Rotation paths and how fast each direction turns (deg/step)
Each turn is a multiple of 5 degrees from 10 to 175, or 0.
Each row of a path follows its step; steps can be skipped.
Rotation 1:
step 0: [-48  16 -32 -47   5   5 -13 -27  41 -27  -3  20 -31  35 -16   0  16   9
 -26  -4   3  -1  23 -42 -13   8  13  -4   3  -3   1 -20 -27 -22 -17  30
   9 -13 -23 -24  26 -24  -9   0  -8 -11   4  24  15   8 -24 -11 -17]
step 1: [  1  28  27  36   8 -17 -16 -12  32  28  -2  11   2  25 -19  35  -3   7
 -30  18 -11 -23 -10   4  -8  -6   2  15 -48   0 -20  28 -11  26  24   9
  -5  21 -12  10  -1 -26  -1 -19   2  25  21 -28 -10  68  -2   3 -12]
step 2: [ -6  33 -17  -3 -17 -16  27  32 -11  49 -10 -17  24   2 -30 -17  30   9
 -12  15 -27  13  -9 -15 -15 -29  27 -10  15 -23  -3 -29   1 -55  12 -23
  -2  19   3  12 -17 -18   4  15 -16  29 -13  38   2   9   4  33   0]
step 3: [ -5  -5  -1 -25 -15 -16   2   3  -3 -28  36   1   2  16   1 -11 -23 -17
 -13  16  39  66  28 -23 -22 -18  14   4 -21 -50   5  18  -2   6   6  39
  10 -15   7  21  27 -26   3  39  -7  14   0 -13  20  19 -12 -14   9]
step 4: [-15  16  14 -21  -9   5  -3 -23   3 -24 -21 -10  -1 -30 -21  28  11  47
 -37 -16 -16 -34   4 -33 -24  14  26  -2 -31   0 -26  -5  10  -7  -1  40
  -9 -24  -5   8 -34 -20   1  -8  -8  41  20 -28 -16 -14  31 -10   4]
step 5: [-11  28  -8  -3   3  -5  31 -17  13  31   0  -1 -44   9  12   5  21 -21
 -17  -5 -10 -29  18 -27 -13 -11 -11  21 -40 -36 -13  23 -29  -9   2 -51
 -19   1  16   8  -8 -22 -21  15  -9 -18 -19  46  21  21  23 -14 -14]
step 6: [ 16  40  27  -2 -21 -16 -15  10  -4  32   5  -5   2  21 -12 -36 -14  -8
 -46  -8   6  -6  31  -5   8  18   4   2  42  -9  13 -33  -5  26  28  24
  11 -16 -21  46  16 -39 -17   7 -32  11  12   8 -11  27 -22   3  -7]
step 7: [ -6  24  -4 -20  33 -42   6  31  -5  -2 -31 -24  36 -18  -3  18  -4   7
   0  30 -20 -12   9   4 -13  -7  -2 -23 -24 -23 -27  18  -1   2  15  46
  -9  21  -2   7  -4  -7  10  22 -26  30 -42 -22  52 -16  -9 -14  -9]
step 8: [-29  -8  -6 -17 -49  28 -12 -16  24 -15  -4 -11  -4 -12   0   4   6 -27
 -35  11   7  17  23 -21 -50  -6  16   2  16 -47 -18 -16 -26  14  -6   8
 -11  40   6  -4 -20  15 -28 -12  17  20   9  30  15  -3  37   0 -24]
step 9: [ 23  19  -6  11  -9 -19  12   2   8  -3   9  28  -6 -29 -26  12  12   9
 -35   6  26  -8   9 -15  10  12 -22  32 -11  -5  -7  37  -4  17 -19  25
   0  10   6  14  12 -70  27   7 -33 -10  14  19 -43  -3  17   5 -43]
step 10: [-22  36  40  -2  21   4  11 -45 -37  50   3 -44  11   4 -22  13  15  12
   0  -5  -8 -20  -6  -2 -21   7  21  17 -10 -10  -1  -4   0 -12   9  25
  -8   7  -5   0  20 -24 -28  14 -15 -14   7  24  47 -26 -19  34   0]
step 11: [ -7  15  -2  -6  18  18   0   8   3 -12 -13   6  -7  -1   4  18  14 -31
 -10  -7   9  31  39  26 -40  15   8 -10  13 -40  -6 -10 -20  20  -3 -10
   1  32   0  12 -34 -27 -31  44 -33   6 -39 -31 -20  38 -21   6  17]
[ 11 -11   6  -2   0  -4 -15  -2   7   4   1  10  -6   8  -9   1   8   1
  -2   9  10  -4   4  17   8  -2   8  -1  -1  -6   4  -7   2   2  -4  -1
   1  -8   6  -6  -2  -7  -3   8  -1   8   1   2   1  -7   3  -9  -4]
130
[  4   1 -18  -3  -1  -3   0   3  -4  -9  -8   1   7  -5  -3   8   9   0
 -12  -2  -8   9   2   2  10   6  -7   4  -4  10   0 -13   3  -8  -2  -7
   0  -7  -5  -1  -5  -5  -1   5  -8  -2  -8  -7  -2  -2   1   6 -11]
155
[ -6  -9  -5  -6  -7   0  -3  -2  -5   9  -7 -11  -8   0 -10  -4  -2   5
   2   9  -1  -2  -9 -10  -4   0   4   0   5   3  -5 -25   0   8  -1   2
   6   0   4   3   1  -2  -4  -7  -2  -9   9  -4  -1  -2   2   2   4]
175
[ 14   3   9  -7   9   0  -1  -1  -3   4  -5  -6   8  -3 -11   2   2   4
   4   0   0  -6  -4  -3   4   3   1  -4 -12  -2   6   0  12  -6  -3   2
  -4  12 -13   7 -11   4   9  -2   5  -8   8  -2   9   1   6  -7  -2]
130
[  6  -7  10   4   6  11  -1   2  -4   9 -12   0  -8   4  14  14  -3   4
  -3   1  -9  -2  -1  -4   4  -7   1   8   2  -1   8  -2  -3 -11  -1  -3
  -2   4   2  11  12  -8   1  -3   0   3   4   2  -5   1  -9   0 -12]
85
